128 stands for zero in the data rows.
Here are some points, one per row:
[137 153 109 184  97  41 151 183 169  83  66 181 156 111 130 103 163 143
 121 127 150 178 168 120 128 152 161 122 180 146 138 148]
[149 130  97 137 147  84 148 150 171 163 159 174 152 125 106 193 122 147
 154 120 158 177 120 119 124 149 105 154 149 169 172 151]
[159  77 190 212 122 103 111 127 101 134 136 121 136 169  92 139 120  75
 112 129 126 157 129 159 190 139 114 162  95 125 137 137]
[111 109 122 113 117 149 136 113 167 131 121 143 113 106 105 132 126 117
 123 128  96  90 119 129 135 130 122 152 137  80 118 255]
[100 106 109   7 106 117 133 157 134  96  33  48  81 128 110 188  87 132
 100 115  91  34 132 147  85 143 107 133  12 135 158  50]
[131 154 112 131 109 192 113  89 107 121 140 129 145 151  74 129 131 137
 108 127 133 125 143 100 132 141  95 150 132 125 121 116]
[124 113 114 122  84 255 147 125 132 111 150 158 143 136 127 129 134 168
  98 103 131 125 133 101 154 140 128 130 120  97 117 107]
[155 119 222 121 121 136 145 135 111 137 142  83 158 107 167 171  91 155
 153 104 107 173 147  96 101 126 119 116 163 107 124 143]
[164 185 189 111 105 146 121 153 133 143  75  98 132 149 149  10 126 144
 137 194 131 161  20 144  31 100 138 159 116 129 162 123]
[108 133  88  96  85  72 105 116 125 146  99 123 137 156 127 109 184 130
 165  80 139 152 115 138 142 145 148 133 107 102 146  89]
[113 173 135  87 129  50 136 110 171 145 141 161 104 160 176 126 206 117
 127 101 112 110 146  90 109 110 156 137  90 117 140 120]
[117  99 211 166 133 108 114 126 120 109 134  81 190  87 144 173 111 133
 129 130 124 142 126 134 155 118 171 146 121  80 146 138]
[142 100 104 101 125 143 106 177 109 143 113 108 111 131 110 158 137 103
 110 146 114 118 120 119 153  98 109 132 148  97 141 255]
[164  99 126 130 167 159 106 117 119 144 150 189 196  99 126 119 177 120
 102 160 105 106 151 118 119  99  98 167 142 107  91  70]
[163 170 111  82 128 147  76 129  94  92 135 113 129 102  94 183 133 107
  99 137  83 168 137 121 140  91 159 117 185 151 145 186]
[133  94 130  90 133 140 150 109 110 105 116 135  97 145 108 176 130 124
 116 124  66 148 125 118 155 114  99 107 180 123 109 232]
[ 98 129 206 162  99 119 148 128 116 142 136  40 162 129 121 162 115 117
  94 122 129 168 161 103 127 148 103 148 163 160 141 136]
[151 124 106 145 158 137 169 107 159 178 197 144 136 162 140 201 143 120
 143 112 138 170 131 161 120 119 123 109 119 173 171 160]
[108 120 103 148  76 251 153 119 129 120 143 118 109 119  98 117 157 116
 117 120 150 145 142 126 115 136 174 159 116  98 116 120]
[129  83 123 185 179 151 126 145 120 109 150 187 146  91 100 100 183 119
 121 170 105 117 150 137 135 119  91 161 100 139 152  85]
[158 113  96 141 180 190 119 143 117 150 194 100 118 108 165 142 128 129
 189 142 155 144 199 161 128 180 170 109 136 126 118 169]
[ 90  80 121 107 156 157  88 143 139 123 156 191 160 136 131 129 146  56
 124 158  76 157 162  96 116 116 143 151 189 143  86  61]
[ 98 143 111 134 120 155 130 126  92 133 146 113 130 117 102 128 147 108
 137 139 100 131 141 106 139 122 139 140 102 152 113 157]
[110 116  33 167  86  33 149  96 101 105 146  90 101 101 120 133  41 102
 107 173 121 123 110  41  72  89  97  90  90  80 106 116]
[155 149  96  91 108  47 131 123  79 158 119 144  95 122 166 115 199 115
 136 113 136 159 139 140 134 154 117 129  84 132 105 102]
[146 156 198 102 148 136 110  76 166 111 162 109 150 127 117 157  91  85
 151 119 158 145 148 128  71 174 137 103 154 139 141 152]
[ 93 144 190  98 153 130 137 143 129 132 174 132 110 174 120 142 128 150
  88 115 163 146 144 146  58 142 135  99 133 136 102 155]
[147 160 122 154 106  24 130 139 122 117  82 199 201 137 117 151 139 154
 122 114 142 174 142 157 132 137 164 169 148 127 120 147]
[ 92 149 113 120 191 192 165 119 112 130 154 134 128 112 129 145 120 101
 116 123 166 113  84 119 247 145 147 146 135 131 138  96]
[141 124 188 154  43 180 139 138 162 157  37 154 112 133 162 104 115 143
 129 183 154 176  49 135  69 129 136 100 100 191 112 108]
[109 107  47 154 116  91 116 109 122  89 140  84 138 166 168 122  84 169
 113  98 115 114  38 119 100 101 123  80 140 141 121 106]
[ 92 127 113  84 124 148  80 111 125  97 153 140 121  88 113 158 132 118
 126 148 133 204 157 164 135 105  67 119 193 115 127 134]
[136 144 188  69  42  67 131 113 132 133 185 102  37 130  97  70  79 145
 113 149 114  30  87 156 152 114 164 101 129 127 157  40]
[106  82 111  88 138 151 123 104 124 103 153 135 148 101 117 152 171 133
 106 149 139 191 167 137 125  56  95 128 188 116 149  85]
[131 122 122 139 231 135 197 121 116 108 133  91 104 140 110 144 124 145
 163 145 137 121 161 158 180 100 159 221 143 128  85 106]
[128 151 175 180  90 175 121 127 156 164   0 154 126 151 145 169 158 112
 191 171 170 108  81  99  91 107 126  48 158 134 148 100]
[151 133 152  83 151  71 129 111 114 139 158 200  85 125 134 141 157 163
 148 121 166 120 142  91  98 139 160 104  83  99 152 135]
[139 129 136 180  96  68 174 120 108 133  94 180 209 112 110  99 183 154
 174 149 104 111 152 154  78 175 125  87 158 163 132 144]
[110  72  55  97 175 148  80  96  91 112  75  89  71 102  97   0  49  87
 102   0 121  63 150  88  78  74 100  81  81 120 136 112]
[154  98 160  63  51  74 100 142 116 113 114  79   0 108 138 152  96 113
 155 112 141   6  75 121 117 145 103 170 126 139 110  50]
[137 136 159 208 114 136 124 117 100 174  52 181 105 142 138 149 157 160
 100 187 144 113 103 164  58 155 145  18 170 117 151 104]
[163 162 116 134 162 212 121 124 161 105 179 124 134 149 117 137 137 131
 125 116 122 129  79 119 207 156  95 139 113  98  81 100]
[ 96 157 125 124 194 166 164 133 103 145 153 147 113 120 153 138  88 110
 132 132 102 113 107 124 193 167 121 242 144 121 161  99]
[ 94 149 174 222 147 116  88 137 123 127 140 145 152 118 132 136 156 128
 126 146 118 108 134 139 202  81  90 140  79 123 113 127]
[143 124 116 156 115  38 158 156 150 125 117 191 172 144 147 175 115 113
 130 105 178 183 130 148 131 135 140 181 154 130 120 148]
[ 72 130 125 127 126 153 109 111 130 123 135 148 114 105 148 114 127 127
 133 114 113 135 116 162 146 134 103 145 110 100 101 203]
[133 106 188  61 123  86 139 137 136 120  74  91 158 153 126   0 107 127
 132 208 162 131  61 100 148 170 130  67  99 134 140 116]
[143  98 141 227 170 132  96 129 161  95 148 160 118 102 119 115 188 129
  93 160 106 113 128 101 160 113 126 167  85 139 147 110]
[114 121 112 115 118 150 116  71  96  85 128 134 135 102 155 130 136 117
 110 138 148  98 111 110 141 129 135 157  99 176 100 248]
[159 105  98 136 164 179 133 185 151 173 205 123 160 136 179 174 127 151
 104 110 169 113 159 134 121 142 147 108 152 166 153 166]
[123 117  68 102  89  97  89 133 116 164 103  99 159 141 125 101 149 172
 149  82 125 148  87 121 129 157 141 116 132 132 109  92]
[146 151 121 121 122 237 160 156  97 101 180 165 149 127 127 127 108 123
 155 104 120 125 110 118 175  87 134 120 108 137 145 107]
[133 165 134 200 107  92 125 141 127  98 126 174 167 178 155 109 166 115
 134 176 126  90 120 173  42 159 132  58 186 117 148 120]
[133 131 132 126 220 129 125 101 149 173 118 119 102 120 111 139  91 184
 117 143 105 147 205 121 203 144 173 189 134 135 110 123]
[141 129  56 150  94 107 151 102 155 130 112  63 130 113 155 106 141 122
 126  66  90 134  67 143 121 157 127  86 163 111 143  97]
[108 130 115 142 165 172 102 157 139 125 160 120 113 184 154 118  92 169
 201 136 109 146 239 129 159 147 132 160 129 133 157 168]
[ 89 111  52 159  94  65 106 136 127 167 153 100 146 111  77 134  46 118
 145 119 109  97  61 131  82  90 139  89 109 120  83 116]
[140 145  75  63 147 148 122 126 128 111  38  68  68  97 122 100  23  93
  94  59  87 101 168 155  61 108 109 102   3 111  89  59]
[147 147 191  70  79  75 162 158 167 121 125  81 109 111 121   1 108 126
 144 162 130  75 101 157 188 109 121  42 116 151 108  86]
[106 174 172 105 175 103 145 184 136 129 161 136  96 141 117 137 178 147
 128  90 167 108 132 111  70 136 110 107 132 136 100 150]
[145 149 103 126 160 143 128 100 136 159 121  88 150 163 169 124 105 142
 111 144 179 101 245 149 201 112 125 210 147 126 145 149]
These points spread out most along one direction. Take the direction at right angles to it along which they spread out most. Go by this last direction. For each point below, how far along it does it lie, from 0 to 99? 50 is the average, and the first point above lies past it. One standard deviation of the points above along it is 16.
[110 116  33 167  86  33 149  96 101 105 146  90 101 101 120 133  41 102
 107 173 121 123 110  41  72  89  97  90  90  80 106 116] 46
[159  77 190 212 122 103 111 127 101 134 136 121 136 169  92 139 120  75
 112 129 126 157 129 159 190 139 114 162  95 125 137 137] 52
[146 156 198 102 148 136 110  76 166 111 162 109 150 127 117 157  91  85
 151 119 158 145 148 128  71 174 137 103 154 139 141 152] 55
[ 72 130 125 127 126 153 109 111 130 123 135 148 114 105 148 114 127 127
 133 114 113 135 116 162 146 134 103 145 110 100 101 203] 43
[108 130 115 142 165 172 102 157 139 125 160 120 113 184 154 118  92 169
 201 136 109 146 239 129 159 147 132 160 129 133 157 168] 37
[108 133  88  96  85  72 105 116 125 146  99 123 137 156 127 109 184 130
 165  80 139 152 115 138 142 145 148 133 107 102 146  89] 56
[140 145  75  63 147 148 122 126 128 111  38  68  68  97 122 100  23  93
  94  59  87 101 168 155  61 108 109 102   3 111  89  59] 16
[110  72  55  97 175 148  80  96  91 112  75  89  71 102  97   0  49  87
 102   0 121  63 150  88  78  74 100  81  81 120 136 112] 14
[109 107  47 154 116  91 116 109 122  89 140  84 138 166 168 122  84 169
 113  98 115 114  38 119 100 101 123  80 140 141 121 106] 51
[137 136 159 208 114 136 124 117 100 174  52 181 105 142 138 149 157 160
 100 187 144 113 103 164  58 155 145  18 170 117 151 104] 86
